A single turn carries every row of the set below to another of its rows. Some are shown first; where does it send the rows asked next?
nomo: -3.36 +1.59 +0.30 -1.59 +2.00 +1.40 -0.09 -0.42 +0.49 +2.00 +0.25 -0.77 +1.13 -1.15 -2.80 +0.06 -0.02 -0.20 +0.35 +1.59 +1.34 +0.93 +1.11
verul: -1.96 -0.88 +1.56 +0.44 +1.76 +2.08 -1.21 -1.28 +0.28 +1.77 -0.18 -0.14 -0.19 +1.34 -0.15 +1.01 +1.23 +2.15 +1.41 +1.96 -0.36 -0.98 +1.43
tis: -1.50 +0.26 +0.59 -0.32 +0.02 +0.97 -0.04 -0.55 +2.61 +1.29 -0.11 +0.37 +2.57 +0.59 +0.20 +0.60 +0.47 -1.45 -0.09 +2.03 +0.68 +1.08 +2.27
zudi: -2.72 +0.64 +1.81 +0.93 +1.72 +0.90 -1.10 -0.66 +0.75 +2.18 +0.68 +0.22 +1.45 +1.19 +0.64 +0.93 -0.71 +0.72 -1.03 +2.51 +0.17 -0.05 +2.90
puvek: -1.46 -0.99 +0.25 -0.69 +0.62 +0.63 +0.52 -0.98 +1.45 +0.74 +0.43 -0.25 +0.71 +1.17 -0.84 +0.64 +2.24 +1.05 +3.13 +2.39 -0.20 +0.73 +2.05
Tam: -2.66 +1.82 +0.60 -2.05 +1.46 +1.87 +0.58 -0.37 +0.37 +2.48 +0.55 -1.75 +1.20 -0.36 -1.54 +0.70 +0.68 -0.65 +0.10 +1.74 +1.28 +1.57 +0.88
vod: -2.76 -0.90 +1.63 +1.08 +1.93 +1.80 -1.20 -1.54 +0.44 +1.80 +0.52 -0.30 -0.40 +0.74 +0.01 +1.42 +0.85 +1.61 +1.66 +1.77 -0.12 -1.21 +1.79
vuzi: -0.47 +1.88 +0.89 -0.66 +3.07 -0.01 -0.74 -1.26 +0.59 +0.66 +0.89 +0.29 -0.28 +1.81 -1.80 +1.96 -1.28 -0.04 +0.22 +1.77 +0.60 -1.76 +1.70
teru: -1.94 +0.04 +0.01 -0.27 -0.15 +0.75 +0.05 -0.48 +2.19 +0.75 +0.13 +0.23 +2.16 +0.07 -0.34 +1.19 +0.76 -1.71 +0.30 +1.57 +0.32 +1.34 +2.44
Zosis: -3.07 -1.12 +1.63 -1.43 +2.94 -0.11 +0.11 +0.04 +1.01 +0.86 +0.02 -0.70 -0.64 +0.26 -0.67 +1.96 -0.03 +0.76 +1.85 +0.91 +2.30 -0.47 -0.05
sigud: -2.48 -1.09 +2.48 -1.12 +3.24 +0.32 -0.19 -0.27 +0.61 +0.51 -0.71 -0.99 -0.65 +0.79 -0.15 +1.76 +0.00 +0.29 +0.66 +1.50 +2.76 -0.08 +0.56
taze: +0.02 +1.24 +0.82 -0.68 +2.99 -0.13 -1.26 -1.58 +0.83 +0.34 +0.37 +0.85 +0.28 +1.57 -2.74 +0.84 -0.84 -0.25 +0.16 +1.77 +0.70 -1.11 +1.90
Gake: -2.39 +0.62 +1.66 +0.52 +1.82 +0.33 -0.98 -1.16 +1.01 +1.80 +1.16 +0.52 +1.83 +0.74 +0.59 +1.71 -0.55 +0.38 -0.88 +2.22 +0.18 -0.22 +3.52
Sinil: +0.23 +1.87 +0.78 -0.52 +2.71 +0.97 -0.80 -1.04 +0.66 +0.66 +0.81 -0.20 -0.10 +2.11 -2.13 +1.59 -0.48 -0.68 -0.67 +2.29 +1.03 -0.65 +2.17
vaf: -0.76 -0.32 +1.37 -1.39 +2.25 -0.42 +0.13 -1.45 +1.58 +2.74 +2.20 +0.07 +1.69 +1.43 -2.05 +0.02 +0.07 -0.51 +1.79 +1.63 -0.44 +0.07 -0.42
mufin: -0.24 -0.89 +1.66 -1.18 +2.03 -0.05 +0.61 -1.04 +1.12 +2.62 +2.18 -0.92 +1.10 +2.56 -0.93 +0.79 +0.40 -0.62 +1.77 +1.55 +0.08 +0.53 -0.51
vufi: -3.35 -1.30 +2.07 -1.22 +3.27 -0.42 -0.54 -0.29 +0.96 +0.73 -0.10 +0.03 +0.03 -0.02 -0.75 +0.74 -0.13 +0.38 +1.19 +0.91 +2.55 -0.04 +0.12
laren: -1.47 -0.96 +0.28 -0.64 +0.67 +1.25 +0.80 -0.36 +1.62 +0.39 +0.03 +0.19 +1.03 +1.61 -0.72 +0.16 +2.43 +0.81 +2.52 +2.15 +0.46 +1.01 +1.70
rim: -0.68 +0.15 +0.72 -1.79 +1.75 -0.54 +1.25 -0.92 +1.63 +2.19 +2.04 -0.42 +1.63 +1.74 -1.63 +1.04 +0.08 -0.90 +2.20 +1.45 -0.39 +0.11 -0.38
boz: -3.16 +2.22 +0.14 -1.83 +1.65 +1.13 +0.31 -0.06 +0.72 +2.21 +0.58 -1.08 +1.27 -0.87 -1.88 +1.40 -0.57 -0.58 +0.07 +1.10 +1.62 +0.64 +1.34

vod -> puvek
vufi -> vaf
Tam -> Sinil
Now find these:
vuzi -> Zosis
verul -> laren

A single turn carries every row of the set below to another of its rows. Some are shown first; where does it send the rows asked next?
vifin: +0.77 +0.59 -0.64 -0.17 -0.24 +1.05 +0.34 +1.26 -1.15 +1.47 +0.10 -1.07 +0.14 -0.19 -0.99
Vom: +0.98 -0.58 -0.73 +0.44 +0.36 +1.60 +0.49 +0.16 -1.09 +0.18 -0.06 -1.50 -1.14 -0.16 -0.18
Dafe: -1.58 -0.25 +0.42 +1.27 -0.44 +1.22 -1.03 -0.42 +1.26 -0.59 -1.69 +0.37 +0.49 +0.04 +1.02
dato: -1.52 +0.28 +0.99 +0.08 -1.18 -2.13 +0.64 +0.56 -0.41 +0.03 -0.70 +0.92 +0.28 -0.10 -0.05
gato: +0.67 -0.11 -1.53 -0.97 -0.03 -1.54 -0.11 -1.29 -0.70 -1.07 -0.15 +0.62 +0.17 -0.01 +0.43
zafug: +0.12 +0.79 +0.83 -2.19 -0.93 -0.91 -0.67 +0.22 -0.25 -0.69 +0.86 -0.47 -0.49 -1.10 -1.25
suzuv: +0.72 -0.02 -0.07 -0.98 +0.67 -2.54 -0.53 -0.04 -0.10 -0.24 -1.20 -0.35 -1.10 -0.06 +0.15
nomu: -0.40 +2.09 +1.11 +0.37 +0.23 +1.30 -0.05 +1.06 +0.32 -0.64 -0.69 -0.23 -0.75 -1.20 -0.86
fuzu: +0.05 -0.69 -0.12 -0.94 -1.01 -1.05 +0.15 +0.25 -1.85 +0.58 -1.94 -0.21 -0.69 -0.97 -0.17
sif: -0.91 -1.55 +1.62 +0.09 +0.24 +1.76 -0.68 +0.39 -0.13 -0.07 +0.04 +0.16 -0.29 +1.46 +0.78
zozut: +0.18 -0.18 +1.02 -0.98 -1.02 +0.87 -0.64 -0.37 -0.72 +0.81 +0.50 +1.26 -0.88 -0.09 -2.00
Gem: -0.62 +0.98 -0.70 -0.17 -0.58 +2.62 +0.53 +1.25 -0.28 -0.24 -1.16 -0.37 -0.20 -0.70 +0.57
vok: -0.04 +0.43 -0.12 -0.07 +0.09 +2.22 -1.60 +1.37 -0.36 -0.39 +1.23 -0.81 +0.49 -0.26 +0.02
Matif: +0.58 +0.19 +0.85 -0.87 +0.67 -1.24 -0.49 -0.25 +1.27 -1.05 +1.33 +1.17 -0.59 -0.87 +0.80
nul: -0.80 +0.27 +0.57 +0.03 -1.62 -1.11 -0.77 +0.43 +0.60 -1.43 -1.10 +1.48 +1.31 -0.24 +0.65
dadim: +1.12 +0.99 -0.36 -0.30 +0.05 +0.75 -0.33 +1.22 -0.50 -1.55 +0.27 -0.60 +0.42 +1.55 -0.03
tilal: +0.25 -2.50 -0.03 -0.95 +0.13 +1.94 -0.30 +0.02 -0.27 +0.43 +0.60 +0.11 +0.91 -0.17 +0.70
dilo: -0.22 -0.79 +1.66 +0.17 -0.63 -1.88 -0.55 +1.12 +0.15 -0.14 +0.23 +0.60 +1.49 -0.30 +0.66
Kuzo: -1.03 -0.42 +1.12 -0.45 -0.53 +0.86 +0.61 +0.84 +2.32 -0.16 +0.97 +0.22 +0.01 +0.35 +0.98
Digek: -0.38 -0.30 -0.75 -0.48 -0.20 +2.02 -0.41 -1.67 -0.51 -0.61 -1.39 +0.15 +0.98 +0.00 -0.51
dalak: +0.29 +0.06 -0.07 -0.58 -0.54 -0.46 -0.09 +0.22 +0.95 -0.16 -2.68 -1.57 +0.74 +0.78 -0.03
dulav: -0.14 -1.99 -0.70 +0.04 +0.02 -0.77 -0.64 +0.36 +1.22 +0.58 -1.34 +0.32 -0.31 -0.97 +1.67
Teni: +1.11 -0.29 +1.14 -0.81 -0.37 +1.39 -0.13 -0.38 -0.91 -0.52 -2.72 +0.09 +0.44 -0.14 -0.13
pivas: +0.42 -0.06 +0.96 -0.33 -0.39 -1.29 -0.30 -1.02 +1.68 -0.23 -0.75 +0.37 +1.99 -0.06 +0.02
guro: +1.38 -0.15 -0.38 +0.41 +0.10 +2.31 -0.82 -0.17 -0.20 -0.50 +0.59 -0.79 -0.63 -1.26 -0.46
belop: +0.09 -0.27 -1.15 +0.51 -0.52 +2.49 -0.05 +0.16 +0.04 -0.18 -0.19 -0.44 -1.71 -0.53 -0.12
Baki: +0.70 -0.52 -0.04 -0.26 -0.74 +0.69 -0.06 +2.91 +0.51 +0.95 -0.24 -0.06 -1.13 +0.06 -0.19
Vidag: -0.45 -0.01 -0.18 +0.26 +0.34 -0.84 -0.06 -0.15 +2.41 -0.24 -1.46 +0.89 -0.84 +0.35 +1.11
ger: -1.30 -1.01 +0.31 -0.92 +0.06 +1.06 -0.16 -0.61 -1.21 +1.21 -0.29 -0.26 -0.77 -1.39 -1.28
Rigi: -0.80 -1.10 +1.18 -1.49 -0.42 -1.59 +1.35 +0.22 +0.17 -0.29 +0.10 +0.27 +0.34 +0.00 +1.40
fev: -1.27 +0.28 +0.64 +0.55 +1.03 -0.69 -0.20 -1.24 +0.88 -0.02 +0.89 +0.60 -0.36 -1.59 +0.28
galu: -1.94 -0.26 +0.50 -1.21 -1.24 -1.65 -1.47 -0.23 +0.91 -0.46 -0.78 +0.36 -0.39 -0.53 -0.29
dov: +0.62 -0.60 +0.93 -0.33 -0.33 -0.01 -0.23 -0.35 -0.35 -0.08 +2.49 +1.05 +0.88 -0.24 -0.02

guro -> belop
Gem -> vifin
Dafe -> fuzu
Now find these:
galu -> Rigi
ger -> tilal
fev -> dulav
suzuv -> Matif
Baki -> dadim
Teni -> zozut
Kuzo -> dalak
dato -> dilo

